Here are some points, each followed by its number:
tensor([   3,  -36,  -94,  -91,   12,  -99,   43,  -67,  -59,   89,   90,
         -49,  -50,  -42,   54,  -38, -121,   22,  -39,  -40,  -14,   86,
           1,   83,  -25,    3]) 0
tensor([ -45,    3,  -83,  -33,   -3,   -6,   83,   19,   10,  -69,   50,
        -127,  -70,  -52,  127,   56, -127,   88,  -21,   33, -127, -127,
        -127,  127, -127, -127]) 1
tensor([ 24,  11,   4,   8, -28,  31, -31,  10,   7,  -5,  -3, -21,  32,
          4,  -2,  10,   2,   2,  20,  -9,   1, -18, -39,  18,  10,   2]) 2
tensor([  1, -13,  15,  35, -17,  45,  32,  29,  43, -33,  -3,  38,  11,
         -5, -11,  21,  47,  11,  -3,  18,   2,  -7, -17, -21,  39, -14]) 3
tensor([ 15, -37,  12, -31, -40,  -2,   5,  -6,  -9,  -9,  19,  43,   9,
        -43,   0,  18, -30, -16, -39, -25,  24, -21,  33,  -1,  -2,  33]) 4
tensor([  2,  69, -45,  78, -24,   5,  10,  72,  56,  26,  70,  -3,   6,
         45, -76, -24,  56,  11,  84, -11, -29, -12, -40,  31,  -2,  27]) 5
tensor([-21,  11, -22,  18,  -3,  38, -59,  15, -43, -25, -61, -36,   3,
         21, -24, -58,  15,   6, -33, -75,   8, -20, -48,  39, -20,  61]) 6
tensor([-39,  11, -51, -23,  25, -61, -33, -26,   2,  47,  -4,  -8,  33,
         14, -31, -12,  18,  11, -21,  86, -30,  10,  38,   2,  21, -24]) 7
tensor([ -8, -10,  -3,  -3, -19, -16,  25,   9,  13, -25,  -6,  19,   7,
         11,  26, -14,  35,  -8, -33,  12,  -5,  -5,  14,  12,  32, -22]) 8
tensor([ -5,   5,  39,  40,  11,  -4,  -1,  15,  29, -43, -40,  28,   4,
         17,  23,  -6,  56,  -1, -16,  44,  25, -19,  -2, -30,  40, -28]) 9
tensor([ -7,   4,  -2,   1,  16,  -8,  33,   8,   9,  19,  10,  -6, -16,
         -4,  16,  16, -53,   0,  15,   6,  -8,  18, -21,  17, -18,  -5]) 10
tensor([ -9, -11,   4, -36, -11,  -3, -10,   0,   6,  -7,  -1,  12,  10,
         -1,   0,  -8,   6,   2,  -6,   8,  -9,  -6,   9, -32,   7, -25]) 11
tensor([ 33,  -3,  25,  27,  19,  44,  19,  22,   5, -33,   7,   2,  -9,
          5, -27,  29, -12,  -1,  14, -28, -23, -11, -35,  12,  16,  15]) 12
tensor([  65,   -9,  -39,  -48, -127,  -80,  -28,  -21,  -10,  -67,  117,
         127,  -10,   -2,   12,   24,   33,   50, -118,  -99,   56,  -34,
         -10,   62,  -89,   96]) 13
tensor([  14,   25, -115,   14,   -2,  -28,    2,   81,   35,  -24,   31,
          27,    0,  -24,  -56,   -8,   51,    8,   10,  -45,   10,   17,
          20,   32,   55,   17]) 14
tensor([-20,  -3,   0,  -5,  19, -12,  -7, -15,  -8,   0, -27,  12, -13,
         14,   1, -23,  19,   6, -13,  15,  25,  26,  14,  -8,  14, -14]) 15
tensor([  9,   2,   3,  15,  21,   7, -19,   9,  -9, -23,   3,   3,   8,
         11, -14,  -2, -11,  13,  -1,   0,   1,  -2,  -9,   2,  -1,  -2]) 16
tensor([ -6, -11,  47,   3, -26,  25, -24,  12, -12,  11, -25,  12,  20,
         22, -28, -17,  16,   2,  27, -18,  43,  13, -23, -37,   9,  14]) 17
tensor([-11,   4, -70,  10, -48,   9,  27,  25,  61,  41,  15, -15,  22,
        -24, -24,  -4,  -6,   9,  12, -10, -38, -14,  11,   4, -52,  14]) 18
tensor([-16, -27,  50,  -5, -39,  41, -14, -19, -37,   8, -36, -14,  18,
         11, -29, -11, -16,  17,  12, -22,  34,  26,  -6, -56, -22, -13]) 19
New points follow, each followed by the numbers of its three nearest points above by angle, smallest number first.
tensor([ 37, -47,   0, -33,  55, -10,   5,  30, -23, -40,  26,   8,  24,
        -52, -16, -16, -32,   9, -28,   5, -26, -16,   6,  21,   3, -26]) : 1 4 16
tensor([ -5, -36,   0, -33,   3,  -7,   3,  76, -15, -16,   0, -10,  39,
         -9,  21,   4, -17, -29,  10,  22, -18, -17, -23,  24,  60, -66]) : 1 8 11
tensor([ 29, -24,  25, -36,  47, -22,  -4, -15, -22,   4,  28,  63, -43,
          8, -27, -29, -20,  13, -46, -12,  -1,  33, -28,  -4, -22,  32]) : 0 4 13
tensor([  -6,  -16,  127,  -18,   -8,   58,  -23,   26,  -28,   -4,  -12,
         -59,   37,   32,  -75, -127,    7,  -52,   38,  -25,   18,    7,
         -84,  -22,    5,  -27]) : 6 17 19
tensor([  34,  -96,  -78, -127, -127,  -12,   21,   20,   -5,   65,   84,
         -64,   45, -127,   13,  -14,  -76,  -44,    0,   25,   37,   50,
          94,    6,  -15,  -53]) : 0 4 18
tensor([ -3, -17, -27,   1,   1,  15,  -5, -12,  -3,  14, -19, -19,   5,
         10, -13,   1, -13,  13,  -3, -20,   4,  21,  10,   8, -12,   8]) : 0 6 19
tensor([ 20,  10,  66,  17,   5, -13,  11,   4, 103,  24,  10,  32,  -7,
         16, -70,  -7,  59, -65,  85,  65, -52,   4, -42, -28,  14, -41]) : 3 5 9
tensor([ -6, -14,  18,  12,   9,  15,  -2,   8,  -3,   2,   2, -14,   9,
          3,  10,   5, -33,  12,  -4,  26, -38, -35, -18,   7, -26,  -6]) : 1 10 16
tensor([  8, -17,   3,  10,  44,  15, -37, -12,  19,   4,  -7,  -1,  15,
          2, -29,  -4,  -8,  21,  12,  25,   2,   1,  53, -33,  -2, -23]) : 7 11 16
tensor([ 18,  36, -33, -29,  28,  12,  11,  37,  -3,   8,  15,  -1,  50,
        -29,   4,  12,  27, -40,  28, -33, -17, -20,  30,  34,  59,   3]) : 2 5 14
tensor([ -1,  16,  -6,  16,   9,  -7,  -3,   6,  18,   0,   7,   3,  -7,
         11, -22, -11,   1,   2,  14,  -6,  -7,   6, -14,   7,  -8,   8]) : 5 14 16
tensor([-21,  45, -30,  51,  24,  38,  25, -35,  25, -18,   0, -17, -43,
        -25,  16,  -5,  37,  13, -30,  23, -57,  -7,  12, -44, -45,   9]) : 1 3 18
tensor([-26,  29,  -6,  34,   9,  36,  23, -42,  35, -22, -17,   0, -19,
        -16,  -9,  -7,  14,   6, -12,  13, -40, -14,   9, -40, -45,  -2]) : 3 9 18
tensor([-16,   7, -39,   2,  51, -13,  22, -18, -13, -29, -14,   4, -55,
        -13,  14,  -4, -33,  23, -42, -18,   9,  50,  15,  24,  -4,  11]) : 0 10 15
tensor([ -5,  -9,  23,  -8, -11,  16, -25, -10, -25,  -1, -14,  -8,   5,
         10,  -4, -17,  -4,   8,   5,  -9,  16,  16,  -6, -23, -14, -14]) : 15 17 19
